(in the rows, 128 means zero)
These are runs of 6 systems, one row a step. Runs of the same system follow the same rule from any start.
S, trace 1 (8 x 18):
[[143  90  90  87 130 116 164 120 124 120 130 147 135 151 134 108 129 133]
 [129 178 108 137 151 115 123 129 158 158 128 100 111 126 165 132 117 114]
 [111 116 168 136 141 152  88 145 115 102 122 103 167 155 112 146 125 121]
 [147 101 108  81 114 153 153 151 108 132 106 154 107 109 133 116 133 129]
 [133 177 139 167 119 113 124 125 144 152 129 114  93  87 142 124 120 113]
 [110  95 159 163 114 131 113 109 105  84 140 123 163 149  89 143 130 127]
 [147  96  75  91 118 119 170 108 120 139 122 164 113 134 134 101 137 133]
 [128 183 131 154 149  92 120 121 167 154 141  92 115 125 154 121 113 115]]
M, trace 2, 8 rows:
[[151  97 135 101 137 147 110 195  98 179  71 118 134 107 129 114  90 133]
 [125 127 205 101 110 125 140 122 124 118 114 140  76  60 122 147 110  93]
 [138 142 128 199  69 149 125 123 101 100 142 147 111 103 100 101 173 129]
 [127  77  83 153 112  70 156  83 111 159 125 157 137 144  99 120 106 157]
 [110 148 125 116 151  92 151  59 167  99 162 112 125 159 152 142 131  91]
 [138 151  84 157 145 163 104 166 131  98 137  85 173 178 154 109 147 122]
 [133  85 118  70 162 136 127 169 117 172  82 120 142 135 143 142  81 133]
 [128 167 199  89 130 146 117 137 142 118 118 119  84  82 147 131 125  82]]
S, trace 3:
[[145 111 139  85 139 149 129 188 118 129 111 124 134 119 137 122 118 146]
 [123 153 141 136 118 150 128 147 129 142 117 132  86  78 140 157 124 118]
 [123 125 162 166  95 136 107 117 105 110 128 139 130 117  93 115 145 126]
 [140  87 109 129 105  95 170 109 117 119 140 154 122 120 115 111 125 146]
 [118 155 102 144 139  96 140  86 155 143 146 122 115 143 142 135 127 120]
 [118 124 137 123 155 126 100 124 135 113 137 109 173 180 122 121 133 132]
 [137 114 107  76 147 143 141 164 130 138 116 133 129 134 151 133 119 139]
 [126 172 146 133 134 149 105 149 139 149 113 113 103 100 145 138 125 114]]
X, trace 4:
[[100 138 163 185 136 173  94 204 116  93 140  90 157 115 120 203 114 161]
 [127  76 126  62 110 173 108 118  78 173  59 184 117 121  93 126 136 118]
 [161 193 166 120 100  82 158 115 162 130 160 146  57  62 143  64 154 119]
 [ 92 117 111 252  99 137 125 122 105  73 167 112 159 139  95 189 135 158]
 [129  60  72  61 139 121 131  61 103 168  89 175 154 195 107  96 131 123]
 [158 206 148  89 162  67 163 140 210 127 182  96  93 117 189  81 126 129]
 [ 82 127 135 208 148 183  85 186 109  89 140  79 182 150 118 231 110 158]
 [139  65 128  15 131 164 103 117  84 192  47 181 131 142 104  96 128 113]]
J, trace 5, 8 rows:
[[103 128 173 100 161 180 110 158 128  87 116  84 136 125 153 200 100  80]
 [144 129 141 122  97 206  82 169  83 110  95 141 143 126 110  84 176 116]
 [155 128 143 165  80 107 162 158 111 146 123 144  72  39 118 113 110 142]
 [ 97 121 126 186  98 117 152  53 122  73 162 138 116 125 108 169 143 106]
 [148 107  72 137 118  91 135  87 126 138 138 144 161 185 115  54 152 139]
 [140 139 103  99 168  72 167 132 171 173 130 104 108 122 174 130  78 127]
 [ 95 147 149 121 173 167  89 126 140  95 127  79 164 175 148 177 123  90]
 [159 104 137  91 124 172  97 192  92 136  90 129 157 137 120  76 139 134]]
D, trace 6:
[[112 148  94  89 133 195 150 134 137  74 145 138 104 134 164 181 166 111]
 [137 165 100 171 126 118  74 116 120 203  93 119 139 147 123  72 131 123]
 [121  90 200  98 152  87 147 158 140 109 148 119 141 111 115 162  82 162]
 [122 166 102 128 108 200 130 131 122  88 136 141  95 116 148 147 181 100]
 [140 128 115 175 113  88  99 116 113 195 103 135 137 133  99  80 115 149]
 [113  95 174  86 143  99 167 124 144  85 163 135 126 120 120 174 106 149]
 [128 169  75 142 116 185 117 118 123 107 135 134 120 149 151 117 182 104]
 [134 111 123 143 139  81 107 132 124 196 103 122 150 137 111 104  91 154]]
M, trace 7:
[[108 124 145 111 107 113 185 103 136 131 139 173  48  54 126 199 115 137]
 [108 179 136 203  93 138  74  69 121 122 144 142 135 150  90 104 187 124]
 [146  66  91 126 134  68 167 130 128 120 160 140 176 173 108  98 116 193]
 [103 169  87  88 170 126 155  90 176 135 142 118  94 140 182 191 118 107]
 [123 171 156 151 152 170  46 165 128 123 114  80 177 171 130 103 146 114]
 [153  63 139  63 134 134 159 202 104 127 111 144 139 108 122 127 102 170]
 [115 182 154 113 116 141 131 109 143 160 112 149  45  61 143 160 132  99]
 [123 133 172 214  90 123  82 129 104 106 139 122 158 129  75  99 150 144]]
E, trace 8 (8 x 18):
[[129 120  88 151 144 189  97 213 101 147  95  97 160 139 141 158 108 148]
 [124 138 209  58 141 136 108 148 131 169  92 144  86  75 127 146 103 117]
 [130 152 180 171  81 148 132 125 123  49 168 131 111  96 108 109 177 111]
 [130  95  63 195  86 119 141 123  88 171 112 166 125 117  90 131 126 176]
 [126 119 131  67 139  65 156  45 155 168 118 158  97 135 129 105 113 102]
 [135 143 109 165 139 117 143 113 150  49 177  76 169 179 155 103 144  92]
 [125  93  62 136 157 157 115 183 105 172  89 109 167 157 138 169  89 160]
 [128 151 200  30 161 136 109 134 149 153  99 128  93 104 149 131 114  89]]
D, trace 9:
[[147 144 113 140 111 142 174 201 129 138 126 124  71  48 162 160 104 149]
 [ 89 127 162 196  93 140  90  64  96 131 104 137 118 112  85 163 130  84]
 [157  81 153  89  99  99 153 122 116  85 158 169 150 146  90  53 163 161]
 [133 145  34 142 132 111 200 118 153 134 155 136  89 120 170 165 121 149]
 [ 86 131 130 159 159 125  66  64 126 144 110  94 177 194 114 159 112  86]
 [165 113 161  36 156 136 124 189 135 111 129 124 156 151 140  66 139 145]
 [136 187  93 158 129 143 149 173 150 162 118 104  68  64 181 166 108 119]
 [ 93 110 198 190 108 135  61 100  90 127  99 113 158 129  73 150 114  94]]
J, trace 10:
[[108 159 138 164 107 105 153 132 147 124 180 162  86  86 105 177 147 205]
 [ 88  98 108 153 123 106 118  63 119 140 141 167 152 172  75 166 141 171]
 [138 132 133  60 152  68 134 100 160 173 140 161 125 155 119  83 136 169]
 [106 177 126 114 180 119 126 160 176 138 159 103 125 140 160 189 115 171]
 [ 97  99 147 110 154 172  70 145 102 142  97 126 173 169  96 172 122 146]
 [149 136 179  57 118 139 121 159 124 153 114 168  95  88 116  91 146 151]
 [106 177 142 181 110 139 134 150 141 108 165 135  92  84 124 186 147 169]
 [103  71 120 166 104 120 111  81  89 129 123 164 163 161  64 143 135 155]]
X, trace 11, 8 rows:
[[132 126 146  87 141 129 102 136 123 172  98 138 132 133 120 108 122 134]
 [133 145 170 117 119 123 146 151 141 106 147 128  99  90 132 133 133 136]
 [113 130 109 170 106 162 112 125 105 120 122 139 128 128 111 154 148 131]
 [136 105 124 112 119  96 131  95 120 158 116 156 126 135 106  91 127 133]
 [131 149 129 131 131 102 160 118 158  94 170 121 115 125 147 130 135 133]
 [109 129  98 160 141 153 101 133 120 127 125 115 159 167 125 156 131 138]
 [138 106 142  70 145 108 126 129 130 160 107 141 130 136 125 106 111 133]
 [131 167 154 124 131 136 141 152 153 102 151 114  99  97 153 141 137 124]]
E, trace 12:
[[120 147 177 106 128 118  99 100 129 176  95 144  93  98 118 125 116 100]
 [141 114 161 156  97 111 150 121 124  58 168 124 138 123 110  96 148 123]
 [127 105  47 162 112 140 150 123 105 155 112 147 122 131 129 148 125 148]
 [124 138 152  89 155  87 115  79 149 172 105 125 119 140 134 109 105  90]
 [137 121 142 141 131 131 143 151 136  48 166  91 162 150 141 117 135 114]
 [121 120  75 142 132 172 120 169 105 166  93 131 128 126 137 168 115 146]
 [127 148 199  80 139 111 104 112 142 160 103 132 101 101 124 113 115  99]
 [137 125 148 170  96 137 147 142 121  46 174 117 137 118 119 118 154 131]]

Which system made each of these runs?
trace 13 (2 x 18):
[[130 121 143 102 142 172 130 214 125 108 130 120 132 109 140 166 122 164]
 [114 173 163 122 115 166  94 136 122 157 109 155  83  85 118 150 150 129]]
 | E
trace 14 (2 x 18):
[[124  88 205 135 128  93 122 127 125  75 150 110 173 142  91 119 114 134]
 [147 118  62  81 120 162 172 140 123 118 136 169 104 132 147 123 161 149]]
 | J
trace 15 (2 x 18):
[[108 118 139  71 142 191 123 163 117 111 118 149 117 121 132 193 138 146]
 [143 189 162 135 108 151  87 142 128 153 113 138  97  94 126  78 163 115]]
 | E
trace 16 (2 x 18):
[[147 136 144 176 123  96 123 145 136 104 156  95 158 139 121  84 127 138]
 [116  84  84 116 133 146 160 135 113 115 125 137 132 139 136 179 113 141]]
 | M
trace 17 (2 x 18):
[[ 77 131 127 187 112 163 122 101 113 101 135 130 114 113 112 226 127 120]
 [143  97 141 121  98 112 103  85  99 135 118 164 156 162  78  49 161 131]]
 | J
trace 18, 2 rows:
[[107  88 128 100 127 140 151 121 115 108 132 153 123 128 115 182 122 146]
 [140 166 114 119 117 149 106 109 129 143 112 135 112 134 141  79 161  96]]
 | E
trace 19, 2 rows:
[[ 97 138 132  55 179 109 133  86 166 155 129 137 116 153 146 179 113 127]
 [131 195 146 138 154 158  81 163 156  98 149  82 155 160 156 103 161 119]]
 | D
trace 20:
[[120 123 119  97 139  70 153  37 157 133 145 147 122 164 128 107 134 103]
 [133 172  97 171 148 127 133 145 159  80 171  72 157 164 169 117 140 116]]
 | M
trace 21:
[[ 95  85 158 156 128  77 118  50 111 173  93 134 126 122  88 169  72  99]
 [156 117 147  83 115 134 155 106 137  34 162 123 143 158 146  57 173  78]]
 | X
trace 22 (2 x 18):
[[137 154 131 185 124  85 135 142 145 156 140 107 114  98 132 119 102 143]
 [ 93  88 138 143 126 146 121 103 106  91 136 136 155 153  97 183 127 132]]
 | M
trace 23:
[[109  72 185  98 137  82 148  89 124 132 116 134 124 112 105 165  75 109]
 [138 169 121 137  97 160 139 107 135  61 161 135 104 126 146  97 188  90]]
 | M
trace 24 (2 x 18):
[[109 131  78  97 172 122 129  97 152 141 134 121 152 192 149 151 126 134]
 [131 160 160  85 179 121  96 163 160 143 132  96 152 156 149 116 119 140]]
 | X
trace 25:
[[180 129 144  68 128 100 154 153 148  99 152 130 132 135 146  27 150 132]
 [118 151  85 186 133 137 154 174 137 146 126  97  95  80 164 201  88 136]]
 | M
